In the rows, zero is written as 100.
Rotation paths and how fast each direction turns (degrees a step)
Each turn is a multiple of 5 degrees from 10 to 175, or 0.
Each row of a path follows its step; steps can be skipped.
Rotation 1:
step 0: 94 122 94 84 78 108 127 106 104 99 131 62 78 60 83 147 117 103 80 113 113 106 90 113 110 108 110 105 102 79 90 94 98 98 114 101 92 71 100 66 105 111
step 3: 72 98 141 110 103 80 91 93 87 111 99 108 73 104 133 102 66 82 105 72 92 116 105 137 87 121 81 100 111 85 76 94 84 102 104 88 93 85 73 132 100 95
step 7: 94 135 79 100 101 91 129 88 102 80 118 92 109 101 68 89 111 138 67 84 125 95 118 82 98 117 136 94 107 94 117 112 102 102 122 80 90 87 76 88 101 133
step 8: 86 101 108 95 75 122 108 81 125 68 126 130 143 105 105 116 105 103 95 101 95 109 66 114 135 88 110 101 106 88 115 108 84 78 79 105 100 96 128 75 121 111
step 9: 103 111 97 100 104 162 97 97 111 94 85 85 107 80 130 101 100 79 124 117 105 85 113 91 102 124 82 98 104 115 90 105 106 102 86 137 81 93 76 63 101 132
step 16: 106 84 106 132 91 131 82 74 110 102 117 98 104 97 81 84 115 111 150 87 86 128 101 67 92 110 112 113 97 98 126 102 106 85 93 105 84 82 91 70 92 130
step 17: 75 104 97 71 95 125 95 91 81 93 57 109 121 93 79 75 121 87 112 106 94 71 93 86 99 92 137 74 122 97 90 103 132 103 97 113 104 101 128 69 107 88
step 21: 119 76 86 116 108 100 102 118 90 87 85 105 114 111 127 123 93 81 90 110 95 109 125 89 102 118 59 93 77 100 56 107 74 114 95 127 92 126 106 116 66 96
step 23: 96 79 93 135 73 71 85 110 104 103 137 97 106 121 74 116 117 91 128 100 75 116 104 95 88 64 130 99 77 96 109 89 84 91 129 103 102 76 120 98 95 100
step 25: 122 98 131 87 95 106 82 89 97 136 96 82 98 64 77 98 105 130 99 96 119 71 95 85 96 79 118 80 94 54 93 130 101 84 73 90 89 88 85 92 100 95
Directions:
104 109 98 107 84 91 100 98 96 86 98 107 96 95 103 107 103 109 106 102 94 92 103 98 107 103 106 103 89 98 108 103 100 109 101 102 99 100 102 97 92 104
45
99 95 99 108 108 109 104 85 90 90 114 100 96 100 95 101 101 99 101 103 99 102 104 113 101 99 94 94 103 92 104 97 99 104 100 88 104 101 102 91 96 97
90
98 102 105 107 91 103 91 91 92 104 100 78 99 102 100 95 97 105 97 95 109 103 101 97 100 102 108 114 106 102 98 97 97 104 102 99 108 97 102 101 95 103
115
95 108 100 102 96 97 104 97 103 104 109 90 95 99 103 110 100 91 103 104 107 106 103 107 91 97 98 93 92 110 98 113 99 108 96 108 98 110 109 104 103 98
35
97 96 99 97 102 102 110 99 99 99 91 100 87 92 90 101 92 97 110 99 103 107 102 93 103 93 101 93 104 102 109 93 98 98 107 111 106 93 110 105 92 100
60
106 107 103 93 105 100 89 96 93 108 100 100 109 96 99 91 101 97 105 109 95 92 103 93 100 111 94 86 103 99 100 99 93 104 94 107 107 106 105 101 89 100
95
Rotation 2:
step 0: 101 117 52 101 84 80 84 75 88 127 92 108 120 119 103 103 101 114 84 82 78 94 116 82 124 107 94 132 97 64 77 120 112 84 107 105 109 59 109 83 109 101
step 1: 86 104 80 48 95 131 114 95 105 117 112 90 90 118 111 122 108 85 81 114 99 87 102 109 125 98 62 127 83 58 84 85 112 77 97 102 78 89 121 110 84 92
step 6: 111 94 92 115 98 154 103 99 101 126 121 90 90 109 132 124 116 88 97 103 107 104 115 113 104 85 75 104 92 54 80 67 125 88 83 72 121 94 111 97 92 101
step 7: 126 64 128 92 108 118 91 82 130 76 136 95 101 100 146 101 73 109 113 119 110 93 99 101 114 111 93 115 97 89 90 116 124 72 87 96 128 86 101 97 110 117
step 8: 107 86 81 98 82 81 63 77 85 110 119 118 96 139 115 107 73 106 127 79 76 106 104 98 94 123 95 108 127 82 84 125 129 102 107 111 121 68 97 94 120 109
step 10: 100 78 88 73 94 146 127 119 125 84 97 103 100 118 123 96 85 97 91 111 87 100 107 103 136 96 102 105 78 71 70 104 99 103 82 90 90 48 106 94 86 115
step 13: 63 73 54 84 99 98 92 98 97 89 96 90 107 137 91 93 77 101 124 83 87 92 96 99 107 116 87 137 90 71 86 128 103 93 100 117 114 58 103 122 93 91
step 22: 73 93 88 108 115 106 115 106 82 110 116 97 95 108 105 91 109 90 109 97 78 87 110 120 94 97 60 104 87 71 71 120 110 58 98 121 125 56 118 116 79 129
step 23: 125 100 78 113 96 106 121 110 97 93 110 100 109 137 131 116 91 130 107 123 99 130 124 102 115 88 84 110 89 76 74 81 119 70 76 81 91 67 89 110 80 104
step 24: 147 93 96 101 87 143 77 71 102 100 128 95 95 129 112 120 71 93 96 113 107 98 104 122 114 104 99 104 87 59 98 104 121 102 92 96 135 105 113 96 104 74
Directions:
101 103 107 97 100 107 101 99 108 97 107 89 103 109 104 95 103 110 100 100 99 100 104 107 88 80 108 96 106 93 97 103 95 99 94 97 93 102 98 97 99 99
85
105 93 94 96 97 87 99 92 107 102 97 93 109 92 88 97 110 100 91 106 106 103 101 94 100 94 98 101 99 91 96 101 99 101 110 102 95 103 106 112 99 101
20
99 110 95 103 106 97 95 99 98 102 95 100 112 117 100 98 102 91 96 106 94 101 107 103 101 101 96 97 88 106 98 98 88 95 96 98 92 91 99 106 105 97
80
100 107 95 116 104 103 93 91 101 104 98 108 99 98 100 100 102 99 92 95 103 96 96 93 98 89 109 103 88 93 95 96 100 104 102 94 111 105 100 91 100 91
120
109 111 107 96 91 83 98 93 100 99 101 97 101 107 97 97 93 98 96 99 105 106 102 97 103 103 104 102 99 97 105 97 99 95 87 102 109 104 98 91 92 108
90
95 105 104 90 101 104 102 98 86 92 86 102 98 98 107 93 102 99 97 85 102 102 96 94 94 95 93 103 98 93 98 92 98 99 99 101 98 94 104 107 90 104
85
Rotation 3:
step 1: 89 82 103 112 70 114 123 104 87 86 65 109 107 120 122 98 92 80 91 123 123 95 124 102 96 77 102 104 71 125 58 103 96 112 93 61 102 66 116 101 114 77
step 3: 101 82 111 120 96 128 127 81 117 116 103 90 122 91 118 108 115 132 109 122 90 98 108 97 132 76 122 131 110 104 93 79 138 92 93 81 116 100 81 67 76 76
step 6: 79 101 97 53 83 132 113 72 86 112 77 98 118 77 99 84 93 89 114 93 105 117 110 68 126 75 101 112 94 103 116 116 77 62 111 116 86 121 104 82 123 88
step 7: 82 134 98 82 98 107 65 110 102 103 92 89 90 123 123 77 116 104 127 82 111 123 107 100 112 83 121 135 142 98 93 134 104 94 89 107 64 73 118 103 106 115
step 8: 89 117 100 86 118 101 73 85 105 79 88 101 86 105 58 103 115 122 128 86 58 113 103 91 133 102 120 110 105 66 97 73 92 88 97 125 130 86 120 102 119 83
step 15: 99 82 71 111 63 90 97 120 119 98 94 89 115 98 102 97 95 105 123 130 138 120 117 117 93 85 98 64 122 108 105 95 92 117 85 74 84 55 98 105 114 131
step 16: 129 80 84 106 93 117 116 113 116 79 91 84 94 110 53 76 116 154 111 110 113 90 117 77 107 110 99 95 95 83 80 95 128 118 81 80 127 114 92 96 99 119
step 18: 109 101 58 139 102 145 118 135 83 67 115 76 104 85 102 81 85 76 78 114 95 122 91 103 89 103 113 115 92 107 89 122 119 104 124 89 111 92 110 95 110 105
step 21: 85 114 105 118 122 123 65 108 96 102 112 112 106 102 74 114 86 109 114 107 106 81 96 123 131 102 133 130 125 94 77 139 97 93 79 98 102 96 93 63 140 102
step 26: 76 90 109 105 112 78 103 132 73 74 112 88 56 107 117 86 108 71 126 78 110 107 95 90 85 106 139 127 91 112 113 89 96 72 85 108 110 67 107 106 114 103
Directions:
98 100 112 94 110 91 100 94 94 101 101 101 99 95 101 94 113 91 111 111 100 104 101 96 99 100 101 105 102 84 99 101 97 93 106 106 97 96 98 108 96 103
20
98 99 96 105 109 97 110 100 111 103 98 105 105 108 92 83 103 92 101 92 95 106 97 99 96 103 99 105 93 104 97 95 104 101 102 90 106 88 106 101 96 95
45
103 93 97 98 101 114 113 104 104 97 99 100 98 102 98 97 101 96 92 110 99 104 109 101 100 91 95 104 119 94 93 101 98 103 107 95 102 105 95 92 100 101
25
98 93 98 104 85 109 93 92 103 114 98 100 98 102 104 90 107 102 102 102 94 114 93 98 93 99 105 91 102 96 102 105 101 103 92 103 97 103 97 99 94 102
85
93 106 83 106 100 95 93 104 107 106 100 95 106 100 102 114 106 102 103 103 96 103 96 99 96 90 94 102 104 96 102 89 102 102 113 99 93 99 100 105 95 98
145
Rotation 4:
step 0: 111 90 131 93 75 115 128 85 99 89 82 75 92 93 100 126 97 87 136 132 88 67 97 111 89 76 91 89 106 132 74 93 132 115 127 125 109 85 128 81 87 113
step 3: 97 88 75 86 93 117 142 87 115 80 79 109 130 82 73 114 108 86 76 80 118 61 96 123 115 103 114 121 121 82 77 74 120 102 101 94 135 131 93 99 113 119
step 4: 96 110 138 89 128 135 125 112 126 93 75 92 115 132 96 85 125 112 112 150 90 97 127 92 85 84 115 110 98 113 63 105 131 103 83 99 98 91 104 101 119 118
step 12: 99 123 104 97 108 113 97 95 142 78 96 116 98 68 80 105 124 81 110 115 89 86 96 105 101 90 104 135 102 157 89 80 112 134 103 104 117 105 66 81 105 136
step 19: 101 94 143 126 106 102 121 115 137 99 91 104 102 95 134 91 135 107 88 94 99 112 102 95 93 61 93 88 102 132 75 59 123 103 91 97 114 56 105 91 114 83
step 20: 89 76 82 94 73 108 111 92 134 90 86 91 84 88 96 128 82 88 102 78 70 62 79 117 74 100 71 100 81 114 109 72 127 102 70 112 107 113 120 69 112 132
step 21: 93 131 121 89 103 105 127 128 91 113 104 124 103 77 104 89 87 115 87 125 102 96 82 119 67 58 97 85 110 142 80 85 142 111 113 78 114 70 95 93 116 112
step 22: 56 126 78 102 100 116 89 97 127 81 109 74 99 84 96 101 90 104 83 62 82 89 130 115 91 89 83 117 110 93 113 83 117 113 77 113 129 90 142 84 137 118
step 23: 80 100 102 75 91 96 139 91 112 105 78 111 137 107 98 116 108 77 78 111 85 102 85 140 103 54 126 113 115 135 84 95 110 81 120 90 126 70 97 83 95 114
step 24: 65 76 103 105 107 115 111 98 125 92 101 98 101 94 93 77 123 112 85 86 67 72 121 75 92 87 123 108 106 101 101 75 145 110 65 105 117 114 89 110 155 112
Directions:
102 98 90 103 104 98 98 93 98 100 98 99 101 89 99 99 100 96 95 83 104 89 103 93 99 105 95 94 107 95 102 109 110 92 94 113 97 105 98 100 110 101
170
102 98 90 83 95 95 100 102 94 98 97 99 103 110 100 104 94 96 98 101 107 93 91 113 96 99 103 98 106 99 98 92 102 91 100 100 96 107 98 92 95 87
145
98 111 97 93 102 99 111 108 92 101 109 98 110 103 91 104 97 106 86 96 96 105 102 100 97 105 103 104 104 90 96 107 99 95 100 98 109 98 110 102 99 110
55
87 88 109 102 107 93 99 101 102 102 98 106 103 99 91 105 101 101 101 97 95 108 99 89 89 96 102 96 105 101 101 94 93 91 108 108 100 108 105 94 96 96
80
92 101 98 97 98 91 102 99 107 101 100 94 108 99 109 103 96 107 107 96 107 104 102 95 100 92 99 101 93 91 92 103 95 110 88 92 97 114 101 92 103 104
155
94 91 102 105 94 96 104 96 99 103 104 106 105 102 94 104 94 101 104 96 99 95 94 102 105 111 104 109 97 109 95 110 115 104 113 92 94 105 97 96 99 105
125
Rotation 5:
step 2: 118 88 108 93 90 88 139 112 78 108 141 105 109 107 107 101 68 103 103 104 99 115 131 108 138 94 127 96 80 94 121 91 102 82 118 113 84 124 104 112 83 73
step 8: 125 95 116 112 114 110 111 103 91 110 114 115 130 119 108 99 95 98 128 89 92 120 125 100 142 86 94 60 102 88 100 84 79 106 119 126 103 118 84 88 107 63
step 9: 100 73 112 162 99 106 103 99 104 112 83 120 101 98 110 134 92 98 129 119 95 98 109 95 117 67 106 107 83 125 116 94 81 114 108 133 114 101 98 108 97 83
step 13: 97 59 126 112 100 61 108 105 98 71 106 83 132 125 94 124 99 95 105 85 124 87 96 125 125 103 100 71 79 111 117 99 73 106 79 110 92 91 93 108 103 97
step 16: 99 84 114 110 92 109 124 120 88 86 95 117 135 128 74 74 94 98 114 100 108 64 64 110 95 81 93 83 84 114 106 97 56 90 102 107 97 121 105 104 88 125
step 19: 84 80 117 108 84 79 114 89 82 106 103 82 122 118 91 96 73 64 126 97 108 99 102 117 105 79 119 64 80 114 122 76 98 71 89 81 74 110 102 103 75 102
step 21: 92 74 103 140 72 131 116 120 76 80 125 82 96 89 89 111 101 121 95 92 80 97 88 104 131 97 112 113 111 114 97 88 77 119 92 115 113 128 103 95 64 99
step 22: 94 95 140 108 71 105 106 118 76 81 107 114 129 112 88 93 92 97 98 108 99 92 91 134 84 100 106 121 63 116 91 77 82 93 75 101 84 136 92 110 77 79
step 23: 138 122 115 120 76 119 85 92 90 97 92 117 107 107 89 99 74 97 107 82 111 82 129 121 131 115 82 95 78 115 82 80 83 101 107 73 59 110 93 107 96 94
step 25: 83 89 123 134 96 82 104 103 106 112 87 126 142 121 100 125 89 86 111 108 81 113 104 110 103 64 128 79 110 105 108 85 85 108 79 112 87 121 110 104 71 82
Directions:
104 107 109 98 102 101 100 100 103 109 103 90 102 100 97 83 101 97 98 90 104 104 107 96 97 88 90 101 93 111 103 98 108 106 105 93 100 98 99 98 93 105
90
96 110 102 112 99 97 101 98 96 99 96 101 97 100 101 102 88 105 110 106 90 104 107 91 103 109 93 107 106 109 96 106 100 105 106 92 100 97 89 102 109 104
125
100 93 112 94 95 87 100 96 108 105 101 88 97 95 104 102 94 107 106 93 99 101 100 91 99 101 105 92 115 102 105 100 98 97 103 107 98 108 100 101 101 90
60
101 99 98 93 91 98 94 97 104 92 107 104 96 94 93 99 106 111 97 106 99 100 103 105 96 93 93 94 100 97 103 89 88 109 96 91 104 100 84 104 102 97
45
90 98 100 95 103 96 119 106 94 96 118 100 100 104 102 98 104 100 104 96 108 99 97 103 105 102 100 93 106 107 92 98 101 103 100 94 108 103 104 106 108 104
130
Rotation 6:
step 7: 89 114 107 104 86 105 93 81 77 110 103 113 108 105 106 79 79 87 105 61 105 97 49 72 117 79 121 96 120 120 102 96 117 100 95 69 123 123 43 93 104 76
step 10: 115 92 113 81 74 119 97 80 109 89 79 119 97 119 102 86 57 101 76 124 128 74 82 99 62 94 94 62 103 120 74 82 114 77 99 123 136 85 94 115 100 110
step 13: 125 52 120 101 102 113 95 68 109 57 83 90 91 114 61 75 90 78 114 109 103 111 132 124 110 119 105 114 104 93 117 88 73 83 115 102 100 79 67 120 95 109
step 14: 99 105 106 79 88 115 113 101 80 96 76 99 66 67 80 56 83 84 88 111 112 115 112 97 122 114 87 98 106 135 111 88 72 87 114 68 106 152 102 77 105 78
step 15: 101 93 102 104 92 90 84 73 97 104 83 146 92 42 99 95 64 135 100 130 98 105 77 108 92 102 82 102 94 108 125 85 104 87 99 110 115 96 46 91 96 97
step 18: 109 93 109 95 110 95 102 88 121 110 131 125 109 99 74 96 61 93 110 87 103 93 120 100 109 83 150 70 122 120 82 97 67 99 124 84 135 73 59 113 103 99
step 22: 100 83 106 103 92 79 75 95 75 117 64 82 86 86 102 80 40 95 95 79 142 89 82 90 88 81 101 91 117 100 108 91 102 124 82 112 122 107 111 54 112 91
step 23: 86 77 119 125 110 107 90 94 76 108 118 102 102 121 111 85 83 106 87 75 112 82 55 64 113 97 110 94 84 114 111 82 121 115 117 88 117 92 29 111 107 105
step 26: 113 91 105 65 91 129 116 86 106 75 88 149 104 106 121 72 72 105 86 109 126 87 105 108 89 95 74 58 83 120 83 97 93 69 130 109 109 109 79 107 123 98
step 28: 105 94 87 108 116 115 98 68 74 83 91 100 56 129 81 98 97 111 69 123 80 77 61 97 106 114 103 131 105 97 100 97 71 76 118 96 122 117 78 133 100 123
Directions:
82 93 93 103 98 96 90 96 97 90 98 102 100 101 101 101 95 108 102 97 101 95 104 96 87 104 105 102 98 111 92 110 97 104 101 100 94 106 103 99 92 107
65
110 106 88 100 102 99 97 100 92 109 97 98 96 100 106 106 96 109 91 90 107 94 97 96 94 108 95 100 103 95 100 98 97 102 100 112 107 95 103 101 107 115
65
104 93 103 102 96 98 94 100 103 98 101 93 105 103 119 87 99 100 101 98 108 99 86 98 105 104 106 99 101 97 88 101 106 101 98 92 99 91 108 100 101 98
25
105 101 98 107 98 85 88 101 85 96 102 96 103 93 102 100 106 93 100 100 98 95 110 104 109 98 95 93 101 104 97 105 107 95 104 105 107 110 107 102 105 93
140
99 92 107 109 99 88 102 105 98 104 96 105 103 92 95 94 92 105 107 96 101 99 113 102 99 97 107 101 104 85 106 94 102 101 99 97 97 93 103 109 96 109
155
106 99 96 108 107 104 101 117 106 104 95 97 105 97 100 104 109 100 97 96 89 107 101 93 96 94 92 101 105 102 93 111 106 94 99 101 91 95 105 98 91 102
0
